Here are some numbered points:
array([-1.0,  1.9, -1.0,  1.0, -0.9,  1.0, -0.2, -0.3,  0.2, -0.2, -1.1,
       -2.2,  0.2, -0.6, -0.6, -0.7,  0.4,  1.6,  0.3, -1.8,  1.8,  1.4,
       -0.5, -0.1]) 0
array([-1.3, -0.1, -0.3,  0.1, -0.9,  0.2, -0.6, -0.2,  0.7, -0.6,  0.6,
       -0.1,  0.5,  0.6, -0.8, -0.4, -0.4, -0.2, -0.7, -0.4, -0.6,  1.1,
       -0.3,  0.8]) 1
array([-1.7,  1.3,  0.9,  1.5,  0.8,  1.3, -1.4, -0.3, -0.4, -0.3,  0.8,
       -0.2,  0.6,  0.0,  0.4, -1.9, -1.6,  0.9,  0.6, -0.8,  0.6,  1.8,
       -1.4,  1.3]) 2
array([ 1.7,  0.3, -1.7, -0.2, -0.7, -1.0,  0.3,  0.0,  0.5,  1.0, -1.8,
        0.5, -1.4, -0.9, -0.3,  1.0, -0.5,  2.8,  1.1, -1.7,  0.0, -1.5,
        0.7, -1.3]) 3
array([-1.2,  1.8, -0.9,  0.8, -0.8,  1.0, -0.4, -0.4,  0.2, -0.6, -1.5,
       -2.2,  0.2, -0.6, -0.6, -0.9,  0.4,  1.7,  0.3, -1.9,  1.8,  1.3,
       -0.8, -0.1]) 4
array([ 0.3, -1.6,  0.6,  0.1,  0.1,  0.0,  0.6,  0.7, -0.2,  0.5,  1.0,
        1.5,  0.1,  0.4, -0.1,  0.7, -0.3,  0.0, -1.0,  0.8, -1.8, -1.3,
       -0.1,  0.3]) 5
array([ 0.1,  1.1,  0.4,  1.0,  1.6,  0.7, -0.4, -0.2, -0.3,  0.5,  0.6,
        1.8, -0.1,  0.3,  0.3, -1.1, -1.1,  1.4,  1.9,  0.3, -0.5, -0.6,
       -0.7,  0.0]) 6
array([-1.1, -0.2, -0.2,  0.6, -1.2,  0.0, -0.7, -0.1,  0.5, -0.3,  0.8,
        0.1,  0.6,  0.8, -0.9, -0.7, -0.7, -0.1, -0.8, -0.3, -0.9,  1.3,
       -0.6,  0.9]) 7
array([ 1.3,  0.6, -1.2,  0.1, -0.7, -0.7, -0.1,  0.0,  0.5,  1.1, -1.6,
        0.4, -1.3, -1.2, -0.1,  0.4, -0.5,  2.8,  0.8, -1.5, -0.1, -1.3,
        0.7, -0.9]) 8
array([-2.6,  1.8,  1.5,  1.6,  1.6,  1.9, -2.3, -0.4, -0.6, -0.5,  1.3,
        0.1,  1.0,  0.0,  0.4, -2.8, -2.8,  1.4,  0.5, -0.6,  1.0,  2.8,
       -1.9,  1.8]) 9
array([-0.8,  0.2,  0.2, -0.8,  0.1, -1.5,  0.4,  0.2,  1.0, -0.7,  0.2,
       -1.2, -0.2, -0.3,  0.3, -0.1,  1.4, -2.9,  0.5,  0.7,  0.7,  0.8,
        1.6,  0.0]) 10
New points follow, each followed by the numbers of its three nearest points above by angle, nearest first.
array([ 0.0, -1.4, -0.2, -0.7, -0.8, -0.6, -0.3,  0.4,  0.3,  0.2,  0.6,
        0.8, -0.2,  0.4, -0.2,  0.4, -0.5, -0.4, -0.9,  0.4, -1.5, -0.4,
        0.2,  0.4]) 5 7 1
array([-0.2,  1.4,  0.4, -0.8,  1.0, -1.2,  0.1, -0.1,  0.8, -0.5, -0.3,
       -0.8, -0.6, -0.7,  0.9, -0.3,  1.0, -2.1,  1.1,  0.5,  1.3,  0.9,
        1.7, -0.4]) 10 0 4
array([-0.1, -0.8,  0.3, -1.4, -0.5, -0.7,  0.1,  0.0,  1.3, -1.1,  0.0,
       -1.6,  0.4, -0.4,  0.0,  0.8,  1.5, -2.0, -0.8,  0.2,  0.5,  1.2,
        1.0,  0.0]) 10 1 7
array([-1.2, -1.6,  1.3,  2.5,  1.4,  1.2,  1.4,  1.1, -1.8,  0.3,  1.0,
       -0.4,  1.2,  1.0,  1.1, -0.9,  0.4, -1.9, -0.8,  2.2,  0.3, -1.2,
       -1.4,  1.5]) 5 2 9
array([-0.2, -2.1, -1.0,  2.9, -1.3, -1.0,  1.9,  2.0,  0.5,  1.3, -0.3,
       -0.1, -0.6, -0.4,  0.7, -0.3,  0.2,  0.2, -0.8,  0.3, -1.4, -3.2,
        0.1,  1.5]) 5 8 3
array([ 0.7, -2.0,  0.0,  1.4,  0.0, -0.8,  2.1,  1.2,  0.3,  0.5,  0.6,
        0.7, -0.9, -0.2,  1.2,  0.5,  0.6, -1.5, -0.4,  1.8, -1.0, -3.0,
        0.8,  0.7]) 5 10 3
array([ 0.4, -0.1,  0.7, -1.5,  0.5, -2.8, -0.7,  0.0,  2.4, -0.3,  1.6,
        1.2, -0.5, -1.1,  1.1,  0.5, -0.7, -2.4,  0.5, -0.1, -1.1,  0.9,
        2.7,  0.4]) 10 5 1
array([ 0.1, -1.4, -0.4, -0.5, -1.1, -0.7, -0.2,  0.2,  0.3,  0.3,  0.7,
        1.1, -0.2,  0.3, -0.2,  0.4, -0.7, -0.1, -1.0,  0.2, -1.8, -0.5,
        0.2,  0.5]) 5 7 1
array([ 0.4, -2.0,  0.5,  0.7,  0.0,  0.4,  0.4,  0.3, -0.7,  0.2,  1.0,
        1.2,  0.5,  0.8, -0.3,  0.6, -0.4, -0.4, -1.3,  0.7, -1.4, -1.1,
       -0.8,  0.9]) 5 7 1
array([ 0.1, -1.8, -0.3, -0.6, -1.4, -0.6, -0.2,  0.5,  0.5,  0.6,  0.9,
        0.7,  0.0,  0.5, -0.1,  0.3, -0.6, -0.2, -1.2,  0.4, -2.0, -0.2,
        0.0,  0.6]) 5 7 1
array([ 0.8,  0.9, -0.4,  0.1,  0.5, -1.7,  1.1,  0.5,  1.0,  0.1, -0.9,
       -0.2, -1.0, -0.9,  0.7,  0.3,  1.6, -1.4,  1.3,  0.4,  0.4, -1.2,
        1.7, -0.7]) 10 3 8
array([ 0.5,  0.5,  0.3,  0.1,  0.8,  1.2, -0.2, -0.6, -1.3,  0.2,  0.0,
        1.4,  0.3,  0.8, -0.6, -0.3, -1.0,  2.0,  0.3,  0.0, -0.1, -0.3,
       -1.2, -0.7]) 6 9 2
array([-0.4, -0.3,  0.4, -1.6,  0.0, -0.7,  0.5, -0.2,  0.2, -0.9,  0.1,
       -2.7, -0.4,  0.1,  0.8,  0.5,  3.0, -4.3,  0.2,  1.7,  2.1,  1.3,
        1.8, -1.1]) 10 0 4
array([ 0.3, -0.4,  0.0, -1.2, -0.6,  0.9, -1.7, -0.8, -1.2,  0.3,  0.6,
        1.4, -0.1,  0.8, -0.8,  0.2, -1.6,  1.4, -0.9, -0.3, -1.1,  1.3,
       -1.2,  0.0]) 7 1 9
array([ 0.8,  0.7,  0.6, -1.5,  1.0, -0.9, -0.5, -0.4,  0.1,  0.0,  0.7,
        1.2, -0.5, -0.1,  0.6,  0.1, -0.3, -1.3,  0.7,  0.9, -0.3,  0.6,
        1.1, -0.4]) 10 6 5
